In the rows, 128 means zero.
Named turns come first, each shown by rows before and after it. Which turns, in which order, take the first row of each pair that follows to the second? Write the first one first, as in the answered first pair.
J20 (before |-> after):
[ 92 132 120 127 123 112 135 113 151 124 129 121 150 134 122 125 106  82
 145 150 112 119 131 119 125] |-> [105 117 128 131 132 105 129 118 153 150 129 126 143 131 111 111 102 106
 123 138 112 119 143 138  98]
[150 121 159 131 164 138 124 123 144 104 141  91 162 130 131 157 110 113
 168 120 153 151  81 136 109] |-> [145 112 164 126 166 124 123 125 151 110 133  95 168 133 136 147 110 109
 166 119 160 147  93 147 104]
[122 121 125 129 127 122 137 131 138 121 134 124 137 133 129 129 135 114
 135 138 128 117 137 127 140] |-> [126 117 126 131 135 115 130 137 145 134 133 124 137 129 128 121 132 121
 133 134 122 117 143 139 121]
J991 (before |-> after):
[151 154 139 108 109 169 143 108  95 135 163 142 105 131 147 182 139 176
  92  98 142 153  92 105 158] |-> [164 147 134 140 112 172 126 114  82 113 147 131  93 108 121 176 125 181
  88 109 139 151  82 102 152]
[170 145 125 182 124 130  97 137  74 103 131 125 116 114 117 101 141 144
 135 130 129 128 126 121 132] |-> [159 148 126 180 132 107  93 131  91 118 148 131 127 115 114  81 137 147
 134 139 116 124 137 127 123]
[ 90 129 122 100 174 155 128 165  81  39  56 142 189 100 171 132 141  97
 147 136 165 132 133  89 170] |-> [ 93 126 121 141 180 143 118 166  75  27  50 137 178  87 138 117 125 101
 145 157 152 131 128  94 154]
[103 142 132 127 110 119 119 135 141 148 144 124 162 144 156  68 124 109
 143 115 107 118 125 137 139] |-> [105 142 133 104 106 137 124 136 135 145 142 123 154 147 172  87 138 102
 140 106 124 123 116 129 151]
J469 (before |-> after):
[ 92 145 108 121  93 122 126 130  98 146 160 129 181 158 195 134 204 154
 158  92 128 121 120  94 207] |-> [ 62 148 114 160 117  61 118 118 140 166 171 123 197 156 155  81 159 141
 172 152  85 108 159 115 160]
[114 125 111 131 105 126 116  77 167 165 174 142 158 135 123 114 107 135
  96  69  41 153 156 116 113] |-> [116 101 109 153 136 116 100  91 161 143 132 132 144 117  94 112  77 111
  91  92  45 154 160 127  83]
[ 90  84 137 109 127 167 116 181 114 124  75 149 130 143 113 145 110  81
 158  91 134 122 142 120 172] |-> [ 80  96 135  96 111 163 127 172 117 148 116 158 142 158 136 142 136 100
 157  85 122 122 143 111 189]
J931 (before |-> after):
[ 91  99 125 113 102 146 140  79 122 145 141 124 131 143 116 160 125 153
 140 121 118 115 124 115 125] |-> [ 91  93 125 104 105 142 144  86 125 149 134 128 136 145 123 151 134 156
 135 114 120 112 129 117 123]
[ 97 139 116 151 132  95 135 107 148 150 158 104 150 101 123 107 104 133
 136 165 132 141 124 124 114] |-> [ 96 150 114 150 129  97 139 103 146 138 161  98 145 100 119 120 101 128
 137 169 134 142 111 110 120]
[115 123 135 132 137  81 128 125 150  93  92 127 139 115 115 113  92  86
 123 179 102 138 148 141 122] |-> [116 135 132 138 131  84 125 123 150  83  97 129 137 114 114 127  96  86
 129 176 107 146 140 131 126]
[128 154 126 168 117 115 147  86 128 123 147 117 115 124  94 151  86 132
 128 148  92 135 110 104 123] |-> [111 159 122 132 110 124 163  85 127 115 146 118 122 138 113 175 104 122
 136 140 110 137 103  93 150]

Each pair is two turns apart.
[117 142 105 156 115 136 160 131 133 125 128  96 136 151 102 132  83  72
 114 134 109 152  83  86 144] |-> [118 105 116 141 135 105 150 153 158 160 109 115 142 145 106  87  80  81
 102 124 109 140 126 137  93]	J20 then J20
[159  85 145 115 175 123 124 123 102 133 105 144  93 143 141 165 120 130
  90  98 153 119 129 154  88] |-> [143 105 128 107 152 144 139 109  98  88 116 136 102 150 151 196 133  93
 120 113 153 129 109 108 151]	J20 then J20
[126 115 135 118 162 118 136 132 139 149  87 122 103 127 120 165  93 107
  97 131 131 134 126 134  81] |-> [143 119 133 125 150 146 133 136 111 130  91 121  91 117 127 183 103 122
  92 109 148 140 109 125 106]	J469 then J991
[135 132 117 197 139 135  82 151 107  49  87 119 114  97  85 106 109  68
 167 181 128 125 107 101 134] |-> [116 103 121 133 145 139  81 190 125  52  62 146 142 119 150  85 149  49
 185 133 162 111 132 127 149]	J469 then J20
[150 143 120 122 133 151 151  78  84 120 130 128 134 165 124 160 172 130
 112  84 176 103 159  82 198] |-> [134 149 123 122 135 129 154  62 103 138 163 132 147 174 124 142 171 133
 122 100 153  93 174  74 195]	J469 then J991
[122 153 102 188 117 112  78 102 115 121 146 110  99  90  85 110 157 125
 110 132  91  89 110 105 114] |-> [120 147  95 163 110 143  89 102  97  90 128 108  94  98 100 154 169 100
 111 125 119  97  85  85 147]	J469 then J931
[ 86 128 140 124 102  89 121 131 173 106 163 116 180 151 128  25 144  78
 175 145 106 125 134 120 144] |-> [ 88 125 141  70  99 130 139 140 151  94 149 119 178 160 165  72 174  72
 170 110 141 137 107 104 190]	J991 then J991
[125 123 129 104 137 143 125 133 114 110  82 148 120 123 157 133 140 108
 130 103 166 133 117 144 126] |-> [136 121 131 147 147 129  99 134 112 102  80 135 108 109 127 109 121 114
 134 123 150 131 118 149 107]	J991 then J991
